One vector is turned by the same rotation once a tick. Each row is the vector after some number of ticks, and that number follows the row.
The counts run from 0 to 356.
[108 158 129 181 177 141 137 142 129 128 154 150 119 115 147 107 115 142
 142 146 151 171 131 173 184 116 162 122 122 152 116  90 195 145 121 147
 128 158 133 125 155 170 109 116 166 113 104] => 119
[136 122 154 157 117 143 163 137 170 147 135  76 121 107 143 139 121 124
 112 177 100 110 126 152 159  64  76 146 159 128  96 171 138  91 158  87
 105 163 130 120  95 133 132 137 128 132 113] => 306
[117  97 120  93 110 141 107 131 113 126 122 109 117 149 153 139  94 130
 143  85 103 183 115  89 103 102 125 118 158 115 156 119 123 146 109 133
  87 134  98 120 178 124 140 144  70  98 133] => 77
[128 127 209  97 113 140  65 104 153 143 148 111 157 191 104 130 123 121
  99 119 142 131 164 108 131  89 146  90 104  95 120 133 105 154  66 113
 126 132 101 139 161 139 167 131  94 114 128] => 271
[131 108  85 151 128 128  97 134 142 132 141 116  99 123 138 199 110 133
 151 131 114 196  94 129 120 127 128 148 183 168 164 122 152 126 142 187
 115 126 122 166 112 114 156 115  92 134 153] => 189
[101 135  71 107 137 163 132 171  92 177  89  98 108 106 149  99 134 140
 152 108 129 141 117 130 103  97 116 111 151  61 153 110 109 125 163 133
  92 142  92 127 164 110 102 121 123 104  96] => 81
[144 117 175 117  93 106 112  89 129 170 109  95 166 151 110 116 130 110
  77  92 131 117 157 136 103 144  78 130 116 135 140 171 108  84 117 126
 151 105 128 124 167 100 139 104 123 127 135] => 23
[163 109  97 159 106 157 152 138 151 169 113 106 115 102 118 107 144 133
 145 127 149 181 116 131 128  83 119 148 187 145 174 147 158  78 143 127
 111 127  90  96 104 132 123 109 110 113 145] => 192
[144 138  77 159 132 176 105 182 147 134 127  93 125 129 121  95 155  97
 120 130 142 162 136 181 129 104 110 125 105 139 139  89 160 115 123 148
 122 160 112 133 105 145 130  93 170  81  74] => 258
[120 170 124 149 114 133 115 104 155 157 149  97 137 150  75  84 138  98
  88 113 141 144 158 166 104  75 115  80 134  84 129  88 140 114 112 128
 141 130 136 135 140 176 101 120 134 108  89] => 277
[159 140  79 154 113 162 155 132 121 151 122 126 119 124 114  87  98 127
 133  88 122 131 120 130 102  92 128  65 171  82 171 111 129 105 124 137
  74 133 121 129 109 146 118 133  89 100  65] => 212
[123 139 130 154 128 198 179 114  90 119 109 124  97 107 137 133  90 121
 107  96 130  65 143 139 155 154 122  99 138 136 129 158 121  98 147 111
 100 151 160 116 115 147  84 158 130 117  72] => 352
[120 174 136 116 152  94  88 128 129 197 152 101 150 136 115  81 154 116
 110 109 162 166 155 145 103 110  90 107 141  68 121 118 126 155 133 153
 139 116 109 153 188 126 141 112 125 133 113] => 275
[107 133 158 193 121 142 161  92 128 145 102 134 110  94 114 151 150 129
  94 128 136  82 142 146 167 140  82 135 163 157 126 171 124  65 173  88
 143 127 163  95 114 119  87 120 145 140 105] => 44
[114 158 148 143 164 105  58 159 128 177 126 128 152 131 128 100 185 140
 100 157 131 157 144 139 150 112 121 143 134 134 116 115 134 140 110 116
 146 117  83 123 182 120 141  65 146 135 131] => 6
[ 93 129 150  86 153 136 171 122 115 105 126 106  74 122 180 127 154 116
 157  95 196 144 113 107 107 143  99 165  87 111 137 130 104 147 163 133
 132 137 104 130 126 133 127 192 163 142 148] => 106
[105 123 133 115 104 161  58 115 157 122 105  78 133 180 116 193 137 108
 107 138 116  93 125 146 133 112 125 106  88 109 124 142 103  94 144 127
 144 124 154 175 100  82 138  99 140 131 146] => 20
[121 140  71 136 138 192 101 141 133 106 109 154  94 128 115 167 108 121
 138 109 125  97 116 117 116 110 150  62 140  74 160 116  90 131 147 153
 102 150 138 172  83 131 129 133 113 129  99] => 214
[ 79 116 102 129 152 167  60 157 116 121  93 154 116 155 139 175  97 163
 144 123  91 143 114  96 154 102 182  88 150 120 143 112 143 163 117 125
  85 167 113 156 162 128 134 111  91 126 120] => 75
[114 100 166 139  95 142 153  76 161 100 127  87  77 143  94 159  83 108
  95 136  95 108 144 154 113  75  91 127 147 111 128 151 118 106 165 114
  99 132 153 133 109 146 126 185  93 136 128] => 38
[131 131  68 142 135 134  75 136  86 141 115 143  97 117 104 134 133 130
 145  71 143 168 119  97 100 137 116 113 169 125 192 115 123 142 132 177
 124 103 112 135 158 120 149  96 102 120 129] => 209
[134 106 190 148 116 108 130  82 143 119 145 134 123 136 149 197  82 134
  96 117 110 135 143 124 171 141 114 136 168 167  93 175 132 116 130 101
 103 142 158 120 128 145 155 161  90 147 107] => 48
[ 95  90  76 149 139 125 108 165 118 144  88  96  79  98 147 179 159 128
 137 117 130 168 104 123 134 131  92 179 152 160 152 127 149 103 179 135
 132 141 116 140 121 117 117 116 126 121 159] => 60
[128 153 186 155 109 157 130  72 142 129 143 145 152 158 105 143  78 142
 100 134 138  97 152 164 170 116 143  81 118 115 114 170 134 101 110 132
 167 116 178 145 131 136 126 123 117 143 104] => 158
[135 136 190 140 114  95 137  49 129 142 143 145 117 138 107 120 115 137
 113 114 173 171 150 125 111 127 115 136 153 112 157 144 135 119 131 159
 158  75 135 125 169 134 136 141  91 151 164] => 162
[ 91 125 108 125 131 121  67  96  88 144 102 152 145 141 135 188 117 132
 115  53 121 139 123  88 114 162 138  96 173 128 154 143 126 148 127 139
 129 127 144 162 158 112 121 109  86 133 120] => 338
[158  90 183 170 116 163 140  95 157  94 117 149 112 121 121 188 107 152
 112 147 133 112 134 119 172 119 136 136 144 185 130 182 139 101 113 132
 145 123 140 121  91 130 143 131 105 146 162] => 178
[107 134  82 143 113 132  64 134 128 165 111  72 116 128 100 108 164 105
  88 132 125 145 134 180  99 109  83 146 108 110 147 103 128 103 153 157
 160 114 116 158 139 109 136  68 161 114 110] => 15
[120 142 146 155 141 183  66 142 133 127 128 137 142 166 109 123 102 141
 115 151 133 133 147 151 179  86 184  79  91 119 117 120 166 140  91 147
 153 129 132 152 165 125 118  74 134 116 131] => 139
[ 88 124 103 112 146 146 151 126  75 133  96 124  55  93 144 132 148 126
 139  84 157 102 122 107 100 149  86 145 145  95 163 136 100 124 182 131
 140 113 119 129 150  98 109 141 132 125 114] => 349
[129 138 161 170 119 164  99 118 123 160 132 134 165 158 100 101 117 140
 111 147 146 143 142 169 169  91 179  97 116 127 118 127 155 110  77 122
 144 129 112 116 165 147 105  77 146  94 121] => 138
[105 122 182 133 163 155 105  96 118  89 124 151 123 152 167 174 140 127
 132 100 175 158 133 120 175 161 162 145  83 181 110 130 139 141 106 119
 152 138 140 141 136 138 119 155 160 125 150] => 114
[111 169 127 166 154 111 147 128 128 158 144 149  97  87 109 114 130 156
 124 174 146 128 145 156 144 102  96 127 159  89 133 116 137 131 174 192
 163  95 151 151 166 134 117 118 129 161 113] => 165
[135 135 145 153 143 151 149 115 159  89 160 160  72 116 113 106 121 117
 125 110 155 133 162 122 131  90 138  85 161 107 136  72 127 145 119 116
  84 156 125 102 114 183 127 175 117 121  80] => 232
[150 130 176 106 151 120 118 139 147 158 153 131 149 123 177 104 199 131
 135  89 191 156 124 100 130 151 127 162 130 194 122 146 115 140  93  97
 119 142  77  93 126 135 146 139 146 132 135] => 246
[131 117 127  94 119 145  43 149 121 138 106  91 134 161 128 143 179 104
 114 115 158 127 122 130 119 149 110 141  67 146 140 143 105 137 105 137
 159 138 104 157 106  93 164  94 171 103 138] => 264
[ 99 149 136 177 139 113 110  89 176  96 167 126  97 123 106 180 107 118
  95 156 102 144 154 156 165 108 111 128 161 133 106 115 164 133 149 142
 133 145 169 166 124 148 135 147 109 148 116] => 298
[130 153 132 168 180 148  78 180 117 129 142 170 112  95 140 106 187 146
 102 138 153 121 160 141 181 125 145 122 117 161 133 108 145 162  86 127
 127 157 108 108 134 144 139  84 170 121  97] => 249
